Every row has a hidden score. In each pair, how much higher is the second row's than the first's? 15 means about the same, 30 much higher and 0 much lower. The score is a weighted sum of the row's numbers plus the product of two more (or one squared), each taken from its middle value.
array([-20, -51, -34, 35, -7, -10, -44, 36, 2, 20, -18, 4, -34, -28, -47, 32])
array([12, 13, -59, 6, 4, -40, -12, 4, 7, 30, -26, -3, -15, -57, -13, 17]) -> 15
array([-31, 32, -12, 14, -7, -19, -19, -36, 5, -2, -26, -1, -28, -18, 6, -4])
array([2, 22, -52, 12, 38, 43, -30, 64, 12, 0, -8, 29, 16, -15, -65, 25]) -> 14
array([-14, -41, 53, 14, 11, -33, -33, -59, 15, 73, -1, 66, -7, 7, 32, -25])
array([16, 31, 19, 9, -24, -11, -14, -14, -27, -7, -3, 4, -17, 20, 10, -12]) -> 18
array([47, -4, 25, -19, -70, 79, 65, -16, 31, -88, 115, 33, 97, 49, 62, 43])
array([27, -51, 37, -41, 9, 69, 29, -38, 10, -26, 53, -16, 71, 83, 91, 14]) -> 19
array([10, 56, -47, -16, -56, 39, 14, 13, 18, -11, 3, -25, 40, 28, 9, -49])
array([-15, 30, -6, 11, -21, -2, -21, -18, -8, 39, -29, 17, 38, -62, -4, 44]) -> 8
array([5, -20, -42, 16, 26, -42, -8, 5, -13, 35, -10, -13, 6, -36, -37, 54])
array([-32, 28, -64, -34, 10, 38, 6, 64, 10, -45, -55, 26, -37, -40, -44, 24]) -> 22
array([3, 40, -10, 10, -11, 22, -1, -2, -44, 0, 31, -14, -10, 21, -17, -41])
array([-13, 49, -71, -60, 26, -33, 95, 8, -3, -4, -3, -62, 61, 10, -26, 7]) -> 13
array([36, -55, 27, -83, 29, 96, 35, -47, -16, 9, 15, -73, 88, 64, 70, 15])
array([-26, -3, 26, -13, -3, 14, 14, -26, 2, -44, 21, 26, 56, 23, 58, 8]) -> 10
array([13, 1, 4, -18, -18, -10, 20, -3, 7, 12, -6, 0, 10, 10, 3, 15])
array([-48, 4, -2, 1, 19, -16, -9, -39, 48, 3, -39, 26, 25, -2, 12, -7]) -> 18
array([28, -21, 21, 1, -23, 1, -14, -46, -34, 16, 11, -17, -9, -13, 0, -18])
array([21, -2, 7, 28, -18, 1, -1, -7, -20, 39, 13, -2, -18, 3, 1, -8]) -> 14
array([-6, -22, 6, 10, 22, -20, -3, -11, -33, 43, -46, 1, -20, -19, 1, -6])
array([-87, 58, 18, -77, 24, -89, 78, 71, 8, -102, -8, 20, 33, -14, -28, -2]) -> 14
array([92, -37, 68, -62, -74, 19, 67, 41, 3, -1, 78, -22, 52, 20, 37, 45])
array([22, 3, 21, 20, -17, 19, -15, -8, -24, 25, 18, -7, -12, -19, -28, 12]) -> 16
array([-66, 14, -36, 2, 33, 7, -8, -4, 20, -17, -48, -16, 12, -17, -14, 8])
array([29, 8, 18, 16, -14, -21, 27, 6, -32, 20, 25, 8, 3, 11, -5, -37]) -> 18
array([-21, 11, -19, 15, 0, -43, -5, 3, 10, 0, -11, -29, -3, -12, -7, 27])
array([-24, 45, -4, -26, 15, 3, 8, -1, -13, -2, -22, 3, 1, -8, 12, -35]) -> 18
array([3, 37, -2, 8, -11, 27, 1, -25, -3, -47, 26, 35, 7, 13, 20, 11])
array([31, -11, 6, 1, -18, 15, 18, -35, 1, -24, 36, 5, 9, 20, 21, 8]) -> 16
array([30, -67, 75, -24, 60, -5, -3, -33, 4, -16, 3, -4, 27, 54, 53, -5])
array([-17, 25, -15, 9, 33, 15, -16, -14, -5, 21, -10, 14, 20, -25, -11, 10]) -> 15
array([82, -13, 47, -2, -44, 3, 63, 51, -8, 41, 76, 22, 21, -25, -3, 3])
array([-2, 33, 21, -40, -10, -31, 30, -3, -9, -28, -37, -37, -14, -11, -3, 3]) -> 19
array([-4, -40, 11, -10, 22, -5, 8, -36, 6, -16, 37, 21, 41, 24, 62, -20])
array([-9, 46, 5, -20, 32, 16, -31, -28, -9, 15, 20, -11, 19, -49, 6, 4]) -> 22
array([-34, -2, 0, 28, 4, -10, -13, 7, -1, -32, -23, 23, -14, 10, -20, -30])
array([-11, 30, 9, -22, 17, 19, 48, -4, -19, 24, -24, -27, 9, 1, 11, -19]) -> 17
array([6, 7, 17, 14, -21, 7, 44, 13, -16, 33, -13, -41, -2, 14, 43, 15])
array([4, 21, 9, -9, -37, 0, -31, -2, -40, -23, -7, -17, -2, -13, 15, -1]) -> 5
array([4, -28, -30, 9, 18, -16, 17, -16, 28, 4, -13, -41, 37, -1, -17, 38])
array([40, -7, 11, 40, 13, 37, 8, -24, -26, 3, -4, -6, -66, 0, -52, 16]) -> 18
array([-61, -8, 15, -69, 20, -37, 8, 13, -9, 12, -39, -1, -16, -6, -3, 11])
array([-64, 60, 56, -10, -7, -14, -72, 24, 13, -39, -35, 48, -38, 18, 43, -21]) -> 16
array([14, 36, -5, -38, -30, -55, 42, -25, 20, -21, -28, -53, 22, 10, -21, 44])
array([0, -3, 21, -4, 7, 8, -11, 8, -50, 1, -15, -26, -42, -8, -13, -34]) -> 7
array([12, 15, 1, -11, -29, -18, 10, 0, 15, -26, 12, 5, 26, 4, 27, 7])
array([19, 5, 20, 25, -7, 20, -13, -10, -30, 11, -21, -10, -33, 16, -21, -15]) -> 16
array([-3, 9, 41, -22, -13, -15, -49, 27, -34, 19, -15, 3, -30, 26, -16, -18])
array([-15, -32, 3, 16, -9, 7, -4, -20, -21, 29, -1, 16, -15, -7, 19, -27]) -> 12
array([20, -19, -14, -6, 15, 12, -13, -78, -9, -8, 66, 13, 24, -7, 23, -8])
array([4, 1, -26, 15, 5, -7, 6, 5, 18, 5, -7, 27, 5, -52, -5, -21]) -> 13
array([10, -24, -48, 24, 50, 25, -41, 9, 78, 16, -37, 0, -30, -33, -45, -16])
array([-19, -10, -1, -2, -15, 1, 20, 45, -4, 0, -40, -34, -28, -10, -40, 6]) -> 12
array([-64, -25, -44, 29, 31, -7, -52, 44, 78, -85, -35, 13, -41, -64, -66, -56])
array([-17, 25, 8, 11, -12, -29, 15, 57, -24, 32, -21, -11, 7, 8, -32, 27]) -> 9
array([21, -12, 21, 27, -28, -4, -9, -5, -6, 17, 0, -22, -21, -4, -4, 6])
array([-62, 49, -26, -35, 69, 5, 33, 38, 1, 7, -62, 6, -2, -17, -61, 44]) -> 18
array([3, 13, -114, 40, -30, 34, -37, 36, 98, -29, -9, -21, -57, -32, -49, -47])
array([-7, -10, 0, -7, -10, 10, -15, -37, -11, 6, -21, 9, -17, 1, -19, -16]) -> 15
array([-32, -4, -2, 23, -4, -39, 1, 4, 10, -42, 25, 49, 38, 21, -1, -21])
array([-77, 14, 18, 19, 101, 43, -17, -7, 17, -7, -70, 37, -59, -29, -46, -60]) -> 22
array([-13, 7, -15, -9, 2, -12, -8, -1, -6, -4, -10, 15, -6, 20, 19, -14])
array([-72, -7, -13, 0, -43, -21, -48, -3, -11, -32, -67, 21, -39, -11, -18, -23]) -> 13
array([-43, 9, -23, -9, -14, 21, -17, 8, -33, -21, -50, 60, -27, 1, -32, 29])
array([-19, -30, -8, 11, -17, 29, -32, 18, -24, 18, -46, 23, -31, 2, -27, -29]) -> 12
array([16, 21, -3, -18, 6, 8, 8, 25, -42, 11, -40, 15, -4, 8, -18, -4])
array([-3, -14, 12, -21, 8, 39, -13, -26, -14, -18, -46, -44, 11, 32, 14, -22]) -> 16
array([24, 16, 8, -13, -9, 9, -3, 16, -32, 55, 15, -8, 19, -9, 19, 16])
array([1, 22, -21, 11, 1, 27, -3, 95, -14, 14, 1, -27, 12, -15, -21, 25]) -> 14
array([15, 23, 24, -20, -28, 18, 37, 36, -2, -7, 13, 9, -7, -11, -13, -8])
array([-9, 15, 43, 0, -33, -18, 5, -7, 4, -12, 19, 70, -2, 18, 18, -1]) -> 15
array([14, 36, -42, 4, -36, -37, -22, -30, 51, -20, -44, -18, -31, -6, 16, -27])
array([36, -20, 39, 9, -20, 11, 13, -23, -40, 83, 50, -8, 10, 1, 48, -25]) -> 5
array([-40, 36, -2, -17, 4, -4, 5, 27, -23, -16, -23, -33, -25, -7, -24, -28])
array([4, 10, 29, 53, 22, 35, 41, 21, -17, 53, 26, -26, -1, -12, -13, -91]) -> 23
array([-16, 14, 31, -24, 6, 5, 3, -30, -6, 33, 16, 33, 18, 19, 55, -21])
array([37, -1, 26, -32, -12, -54, -62, -32, -26, 10, 21, -22, -40, 25, -4, -6]) -> 19
array([-29, 14, -27, 2, 21, 11, 5, -41, 7, -55, -11, -15, 54, 37, 33, 7])
array([-2, 26, 13, 21, -9, -18, -20, 37, -35, 11, -13, 18, -39, 17, -3, 9]) -> 18
array([-17, -50, -20, 3, -11, -13, -41, -34, 13, -18, 6, 4, -13, 6, -40, 10])
array([45, -75, 65, -11, 56, 22, -2, -3, 26, -32, 47, 8, 58, 83, 61, -26]) -> 17
array([11, -22, -18, 33, 30, 32, 10, -60, -20, -11, 39, 2, 31, 19, 58, -19])
array([-49, 15, -7, 67, 12, -9, -11, 4, 32, -22, -4, 6, -17, 16, -44, -16]) -> 24
array([7, 30, -49, -22, 44, 31, -49, 31, -32, 33, -55, 32, -10, -23, -103, 108])
array([13, -22, -29, 36, -6, -32, -9, -13, 46, -32, -5, -15, -28, -40, 5, -58]) -> 19
array([-12, 22, -5, 27, -16, 5, -23, -5, -3, 11, 19, 25, -3, 3, -25, 8])
array([34, 21, -35, -28, -6, 17, 28, -13, -35, 31, 39, -3, -12, 35, -13, -26]) -> 11
array([14, -25, -12, 31, -12, -8, -24, -32, 0, 42, 8, -5, -41, -4, 8, 9])
array([-26, 14, -1, 6, 1, -10, 6, 31, -1, -5, -44, -9, 15, 5, -12, 41]) -> 14
array([66, -48, 53, -31, 10, 51, 16, 0, -1, -45, 40, 2, 59, 44, 65, -7])
array([7, 10, 7, 0, -5, 6, -7, 17, -38, 36, -41, -3, 11, -33, -14, 16]) -> 14
array([41, -61, 24, -2, 20, 7, -9, -45, -13, -2, 12, -42, 7, 43, 32, 8])
array([-91, 55, -37, -4, 103, -48, 32, 4, 61, -51, -22, -54, -8, -42, -36, -30]) -> 19
array([-4, -11, -1, 27, -31, -22, 16, -12, -10, 15, 19, 0, -2, 14, -4, 36])
array([2, 12, 19, -7, -14, -4, 18, -5, -20, -31, -1, 15, -15, 5, 5, 12]) -> 16
array([34, -6, 5, 47, -3, -4, -7, -6, -6, -3, 28, 12, -8, 6, -8, 3])
array([-17, -31, 25, 11, 12, -42, -28, 19, 8, 23, -29, 2, -18, -8, -11, -6]) -> 15
array([23, -9, 39, -20, -22, 22, 19, -3, -22, 0, 13, -24, 46, 29, 25, 9])
array([-18, 20, -6, 9, 8, -23, -21, -54, 9, -14, -22, 24, -4, 10, 7, 20]) -> 18
array([-32, -11, -3, 15, -13, -37, 4, 20, 29, 23, -35, -33, 0, -3, 15, 30])
array([80, -89, 57, -31, 47, 55, -8, -46, -49, 22, 70, -18, 43, 53, 54, -35]) -> 9
array([15, 52, -22, -58, -9, 54, 16, -20, -54, -20, -17, -38, 15, 46, 2, -35])
array([43, -34, 1, 10, -18, 8, 24, -62, -22, -32, 43, 31, 43, 18, 38, 29]) -> 12
array([70, -46, 54, 1, -25, -15, 22, 19, -9, 28, 50, 13, -1, 1, 7, 12])
array([-93, 32, -40, 5, 107, 32, 2, 61, 70, -57, -51, 15, -53, -13, -62, -59]) -> 19
array([36, -25, 0, 18, -8, 2, -16, -6, -44, 38, 5, -24, -68, 3, 5, -8])
array([-57, 17, 65, -57, 71, -85, 2, 62, -27, -14, -72, -20, -86, 32, 8, -50]) -> 15
array([-28, -20, -8, -6, 22, -25, -15, -13, 0, 36, -10, 9, 16, -13, 24, 4])
array([-3, 23, 4, -9, -2, 23, 1, -15, 3, 16, -1, -18, 22, 9, 15, -15]) -> 22
array([9, -31, -22, 23, 1, -22, 9, -4, 5, 19, -11, -21, 26, -16, -4, 49])
array([-7, -4, 9, -46, -10, -14, 61, 2, -29, 8, 5, -54, -6, -2, 5, 14]) -> 19
array([-13, -17, -10, 39, -21, -35, 10, -1, 22, -7, -40, -30, -6, -1, 4, 10])
array([21, -41, 1, 3, 5, 44, -16, -52, -30, 44, 16, -9, 5, 35, 28, -11]) -> 13
array([17, -9, 12, 13, -10, -20, -6, -35, -9, 22, -18, 1, -22, -9, -1, 17])
array([5, 4, 11, 13, -20, -8, -15, -22, -7, -13, -22, -3, -29, 10, 2, -11]) -> 14
array([27, -23, -117, 19, -9, 41, -32, 34, 103, -32, -31, 3, -66, -19, -82, 31])
array([9, -19, -22, -1, 4, 4, 2, -58, -32, -3, 32, 2, 14, -11, 13, 28]) -> 7
array([26, -43, 0, 21, 7, -82, 19, 14, 7, 7, -5, -16, 12, -32, -43, 28])
array([4, -19, -2, 45, 2, -57, 18, 30, 17, 11, 23, 17, 20, 0, -22, 60]) -> 13
array([-7, -9, -5, -5, -7, -16, 2, -30, 5, 18, -16, -8, -10, -8, 6, 38])
array([-37, 55, -5, -34, -8, -69, 80, 49, 27, -80, 14, -6, 18, -12, 3, 63]) -> 11
array([39, 18, 30, -26, -71, -12, 49, 43, 24, -9, 23, 23, 24, 1, 21, 41])
array([22, -48, -18, -7, 28, -32, -12, -33, -32, 15, 87, -4, -3, 27, -43, -32]) -> 14
array([-40, 29, 24, -45, 76, 29, 42, -23, -11, 14, 8, -1, -28, 6, 10, -12])
array([0, -22, 28, -19, 0, -13, -22, -22, -2, 50, 12, 16, 13, -13, 30, -23]) -> 2
array([11, -19, 1, -1, 2, -13, 31, 2, -19, 37, -18, -2, 14, 2, 22, 18])
array([-1, 3, 56, 26, 27, -3, -12, 52, -2, -65, 64, 76, 19, 62, 0, -34]) -> 14
array([-2, 8, 16, 29, -3, -25, -20, -3, -24, -24, 27, 22, -7, 7, -21, -23])
array([29, -33, 0, -5, 14, 9, 3, -47, -34, 12, -11, -24, 21, 17, 22, 10]) -> 10
array([-14, 8, -7, 6, -29, -18, -9, -17, -12, -5, -15, -6, -10, -14, 17, 16])
array([40, -16, 21, -27, -6, -3, 14, -24, 24, -50, 59, 30, 59, 19, 18, 6]) -> 24
array([1, 15, 21, -32, 21, -15, 82, 18, -22, 31, 24, -39, 1, 6, -6, -14])
array([-41, -1, -16, -9, 12, -48, 20, -44, -5, -33, -17, -4, 14, -30, -7, 18]) -> 13
array([18, -10, 16, -10, 6, -18, -11, 7, -34, 14, -6, -20, -2, 25, 39, -14])
array([18, -34, 15, 21, -8, -25, 0, -1, 1, 10, 31, 32, 19, 19, -32, 5]) -> 22
array([-9, 1, 21, -65, 22, 13, 12, -36, 1, 7, 35, 3, 4, 27, 49, -25])
array([9, 5, -53, -5, -47, 79, -109, 26, 117, -4, -59, 58, -66, -7, -25, -11]) -> 12
array([27, 25, 35, -18, -55, 14, 36, 67, -18, -33, 35, 20, 32, 20, 25, 54])
array([-45, 68, 53, -45, 14, -26, 43, 37, -29, -36, -16, -10, -16, 52, 3, 12]) -> 14
array([-26, 37, -127, -5, 5, 25, -54, 37, 126, -87, -75, -11, -5, -78, -15, -2])
array([-60, 17, -66, 32, -9, 23, -45, 96, 80, -100, -51, 35, -86, -72, -36, -63]) -> 13
array([-39, -25, -16, 29, 61, -24, -61, -20, 47, 10, -15, -2, -26, -34, -26, -42])
array([8, -13, 0, 0, -45, -29, 9, 29, 16, -4, 18, 15, 2, -9, -9, 25]) -> 7
array([-31, 22, 6, -12, 34, -8, 6, -25, 8, 3, 1, 40, 22, -5, 15, -5])
array([21, 66, -94, -32, 53, 65, -30, -17, 77, 11, 31, 10, 7, -72, -8, 50]) -> 13
array([27, -6, -9, -2, 4, 30, 1, -46, -35, 0, -2, -24, 1, 21, 15, -15])
array([39, 30, 28, -24, -40, 13, 46, 27, 14, 8, 20, 12, 11, -1, 38, -1]) -> 19
array([54, -13, 49, 9, -39, -22, 27, 28, 16, -1, 83, 60, 6, -6, -5, 17])
array([11, -12, 21, -4, 12, -18, 8, -4, -28, 12, -2, 19, -27, -4, -10, -5]) -> 14
array([-33, -41, -12, 36, -3, -68, -18, -36, 22, -12, -25, -58, -15, -2, -21, 28])
array([9, -19, -5, -36, 15, 17, 33, -77, 2, -59, 16, -21, 43, 69, 61, 12]) -> 14
array([-7, 36, -19, -9, 2, -7, 20, -3, -38, -8, -12, -14, 9, 12, 9, -14])
array([-33, -4, -64, -8, 21, 23, 8, 9, 35, -69, -38, 15, -23, -59, -10, -26]) -> 19
array([50, 24, -8, 3, 3, 47, -36, 15, -36, 36, -21, 3, -40, -70, -24, 38])
array([-47, 60, -4, -41, 31, -53, 59, 87, 15, -35, -30, -59, 10, -19, -1, -31]) -> 10
array([-9, -25, 48, -37, -6, -3, -41, -41, -12, 50, -19, 34, -17, -18, 42, -61])
array([-2, -14, -3, 24, -20, 32, 3, -13, -19, 20, -13, -8, -8, -1, -12, 29]) -> 25
array([72, 2, 39, -64, 23, 75, 11, -46, 23, -9, 82, -17, 89, 21, 82, 30])
array([-29, 5, -46, 9, 15, -28, 8, 43, 66, 7, -32, -32, 25, -10, 7, 9]) -> 11
array([18, 9, 17, 10, -7, 4, -11, -17, -8, 26, 4, -8, -25, 7, 13, -22])
array([11, 13, 9, 10, -11, 18, -1, 13, -23, 16, -14, -6, -21, -7, 2, -10]) -> 13
array([-42, 7, -20, -2, 11, 10, -35, -30, -27, -20, -33, 26, -3, -18, -26, 33])
array([21, 7, 34, -2, -34, 26, -1, 2, -26, -37, 35, 15, 13, 43, 41, -7]) -> 14
array([12, 36, 31, 1, -15, -3, -18, 54, -79, 10, -3, -5, 3, -15, -4, 30])
array([23, 16, -7, 27, -18, 0, -6, 16, 10, -11, -13, -37, -32, -30, 7, -58]) -> 24
array([-43, -2, -16, 4, 56, -7, -15, 12, -23, -18, -28, -12, -22, -6, -11, -70])
array([12, -14, 3, -5, 7, 21, 6, -31, -14, 12, -6, 2, 22, 5, 23, -6]) -> 19
array([42, -34, 7, 37, -16, 25, 0, -38, -23, 31, 37, 8, -19, 23, -3, 21])
array([-7, 7, 2, 3, 5, -25, 6, 48, -9, 0, -9, -40, -1, -4, -15, 21]) -> 10
array([-13, -18, -3, 29, 12, -14, -34, -16, -22, -17, 2, 44, 0, -6, -18, -6])
array([-14, 23, -5, -5, -21, -39, 13, 14, 42, -26, -18, 5, -3, -13, 11, 49]) -> 20
array([-5, -12, 27, 17, -12, 10, 0, 9, -29, 6, 37, 1, 20, 7, -1, -33])
array([-12, 19, -2, -19, -66, -53, 50, 75, 82, -14, -23, -11, 28, -17, 23, 81]) -> 29
array([13, -34, 1, 5, -11, -14, 14, -14, -10, 8, 23, -9, -11, -7, 0, -3])
array([1, 13, 1, 25, 5, -5, -10, 8, -38, 21, -19, 16, -3, -7, -11, -3]) -> 14
array([-21, 28, 9, -31, -19, 0, 26, 9, -48, -35, -29, -17, -46, 2, -14, 26])
array([37, -2, -1, 18, -29, 35, 26, -13, -29, -58, 31, 22, 5, 20, 44, 8]) -> 6
array([-32, -15, -15, 44, 56, -9, -3, -2, 23, -28, -11, 1, -47, -9, -31, -38])
array([15, -84, 91, -16, 104, 46, -45, -60, -10, -6, 52, 51, 71, 80, 115, -84]) -> 16
array([-15, 15, 0, 38, 3, 15, -10, 27, -10, 7, -6, -8, -24, 7, -20, -33])
array([-18, -11, 84, -1, 55, -46, -49, 30, -37, 34, -33, -7, -51, 66, 43, -54]) -> 11
array([-64, 17, -13, -13, 6, -28, -27, 2, 23, -28, -30, 1, -35, -14, -14, -36])
array([-16, -9, -68, -21, 30, 38, -38, 39, 7, -7, 13, 40, 17, -28, -89, 8]) -> 6
array([20, 52, -57, -22, 19, -21, 26, 91, 54, 59, -14, -55, 20, -77, -28, 48])
array([21, -3, 1, -3, 7, -9, -8, -8, -11, 9, -7, -1, 0, -8, -14, -5]) -> 20
array([-51, 2, -2, 14, 43, 0, -14, -3, 29, -23, -29, -5, -19, 5, -13, -54])
array([-78, 8, -12, 32, 56, -25, -39, 40, 31, 44, -45, -3, 24, -69, -8, 22]) -> 9
array([13, 17, 24, 29, -39, 29, -7, -3, -29, 58, 5, -29, 3, -13, 1, 17])
array([-3, -15, -33, 15, -35, 26, -20, 1, 59, -8, -47, -44, -1, 20, -26, -6]) -> 20
array([17, 9, 25, 14, -42, -12, 21, 15, 51, -13, 30, 15, 19, 0, -19, 49])
array([26, -24, -1, 1, 9, 19, -14, -4, -5, -22, 1, 3, 39, 30, 7, -24]) -> 11
array([-52, -16, -10, -12, 28, -36, -25, -1, 38, 7, -42, -11, 1, -32, 4, -31])
array([-24, 19, 15, -4, -12, 16, -2, 1, -19, 1, -10, -16, 12, -3, 1, -10]) -> 16
array([-34, 36, 5, -50, 20, -20, 70, -14, -21, -19, -39, -29, 8, 23, -11, 36])
array([-59, -24, -47, 11, 2, 51, -13, 103, 41, -42, -45, 26, -34, -46, -65, 21]) -> 15
array([-20, 14, 9, -4, -40, 0, -19, -21, 10, -14, -26, 4, 4, 13, -1, 13])
array([-38, -14, -9, 21, 14, -23, 2, -25, 20, -44, -25, 14, -7, 12, -15, 0]) -> 14
array([50, -3, 46, -25, -21, 44, 74, 15, -44, 47, 13, -59, 8, 12, 18, -6])
array([-12, 1, 22, -22, -21, -39, -26, -2, -28, -19, -12, 2, -39, 5, 22, 4]) -> 9
array([15, 43, 6, 43, -3, -5, -8, 52, -13, 82, -6, -38, 19, -47, 29, 24])
array([4, -18, -42, -32, -17, -13, 12, -13, 3, -1, -53, 4, -31, 12, -72, 82]) -> 24
array([-9, 5, 13, 18, -4, -21, -17, -5, -23, 3, -43, 4, -3, 16, 29, -9])
array([-27, 35, -42, 39, -7, -14, -52, 91, 53, -23, -29, -16, -31, -98, -6, -69]) -> 17
array([3, 15, 20, -117, 49, 5, 38, -76, -11, -33, 73, -72, 75, 37, 54, 4])
array([9, -44, 16, -77, 2, -3, 0, -52, 5, -15, -19, -66, 6, 52, 45, -23]) -> 15
array([-39, 26, -30, 58, 38, 5, -19, 10, 83, -47, -14, 11, -30, -44, -8, -61])
array([32, -16, 38, 21, -18, 3, -3, 11, -9, 9, 19, 28, -26, 6, 6, 4]) -> 11
array([-33, 12, 11, -1, 10, -18, -29, -13, 1, -3, -30, 22, -8, -1, -5, -19])
array([11, -36, 26, 31, 47, -26, -37, -19, -28, 23, -19, 29, -47, 12, 18, -60]) -> 11
array([12, 6, -45, 10, 28, 41, 13, 36, 34, -18, 3, -30, -20, -8, -22, -50])
array([-9, -14, -33, -17, -2, -39, -23, -34, 2, -6, 26, 14, 4, 7, 10, 7]) -> 8
array([7, 19, 22, 10, 5, 2, 34, 9, -29, 41, 5, -2, -4, 12, 20, -1])
array([-9, -30, 12, 33, 15, -49, -10, -9, 23, -28, 23, 52, 16, 4, -33, 1]) -> 21
array([19, 45, -10, 14, 15, 7, -37, 41, -45, 45, 4, -2, 70, -56, -18, 74])
array([30, -57, -2, -30, 17, 48, -6, -92, -11, -39, 39, -12, 68, 72, 74, -6]) -> 16
array([-5, -51, 52, -3, 65, -33, -38, 27, 1, 4, -47, -34, 20, 37, 25, -18])
array([1, 41, -26, -4, -27, 13, 1, -8, -26, -13, 36, -11, 3, 28, -15, -28]) -> 23
array([-42, 64, 16, -78, 15, -20, 96, -11, -14, -9, -34, -25, -5, 7, -2, 22])
array([58, 17, -83, -35, -12, 77, -55, -5, 46, -19, 4, 7, -47, -29, -34, 8]) -> 5
array([-47, -17, 2, -23, 32, 27, -22, -42, -16, 35, -42, 34, 5, -19, 38, -22])
array([-4, -3, -9, -28, -11, -7, 26, -27, 12, -11, -15, 10, 16, -6, 23, 22]) -> 20
array([24, -19, -3, -34, 55, 49, 30, -23, -13, -52, 64, 29, 68, 102, 40, -40])
array([2, -30, -5, 39, 11, -26, -5, -22, -7, -5, 49, 61, 3, -14, -19, -13]) -> 16
array([7, -3, -2, 25, -8, -6, 0, -17, -42, 6, -31, 4, -14, 6, 21, 3])
array([-16, 1, -14, -16, -1, -32, 8, 0, -4, -2, -45, -25, 28, -15, -7, 22]) -> 17
array([-2, -6, 2, 19, -16, 18, 4, -8, -18, 26, -1, 17, -23, 1, 1, 9])
array([-30, 57, 25, -39, 10, -30, 30, 44, -30, -29, -17, -29, -39, -9, -18, 17]) -> 12
array([38, -32, 52, -5, 9, 46, -44, -5, -40, 120, 22, 8, -16, -16, 30, -54])
array([-47, 4, -21, 8, 43, 13, -18, 25, 1, -32, -33, 10, -30, -10, -8, -45]) -> 23
array([-20, 38, 26, -32, -26, 44, 51, 20, 17, -8, 11, -19, 79, 34, 85, 21])
array([-18, -8, -26, 39, 36, -5, 1, 13, 9, -36, -34, -14, -32, -36, -39, -19]) -> 9
array([24, 34, 8, 31, -12, -7, 4, 26, -1, -25, 0, 8, -42, -11, -9, -40])
array([14, -26, 6, 11, -11, -13, 20, -18, -2, 6, 18, 9, 8, 13, 8, -30]) -> 15
array([1, -14, 5, 35, -20, 0, -8, -19, -20, 13, 1, -13, -22, 1, 2, 19])
array([3, 19, 7, -9, 15, 12, -31, -25, -11, 34, 16, 10, 1, -9, 22, -17]) -> 15
array([-38, -4, -11, 18, 30, -34, 4, -4, 4, -31, 29, 41, 12, -9, -39, -14])
array([25, -7, 17, -48, -6, -32, 75, 1, -40, 25, 13, -39, 4, 16, -7, 29]) -> 13
array([-16, 7, -12, -7, 19, -30, 14, 15, 1, 5, -44, -35, 1, -20, 2, 24])
array([14, 9, 10, 20, 1, 2, -6, -25, -20, -8, 3, 18, -11, 16, 10, -6]) -> 15
array([10, -15, -25, -15, -22, -11, 26, 0, -5, -12, 12, -19, 38, -5, 21, 28])
array([21, 9, 2, 18, -1, 16, -30, -17, -44, 11, 20, 3, -41, -7, 15, -51]) -> 17
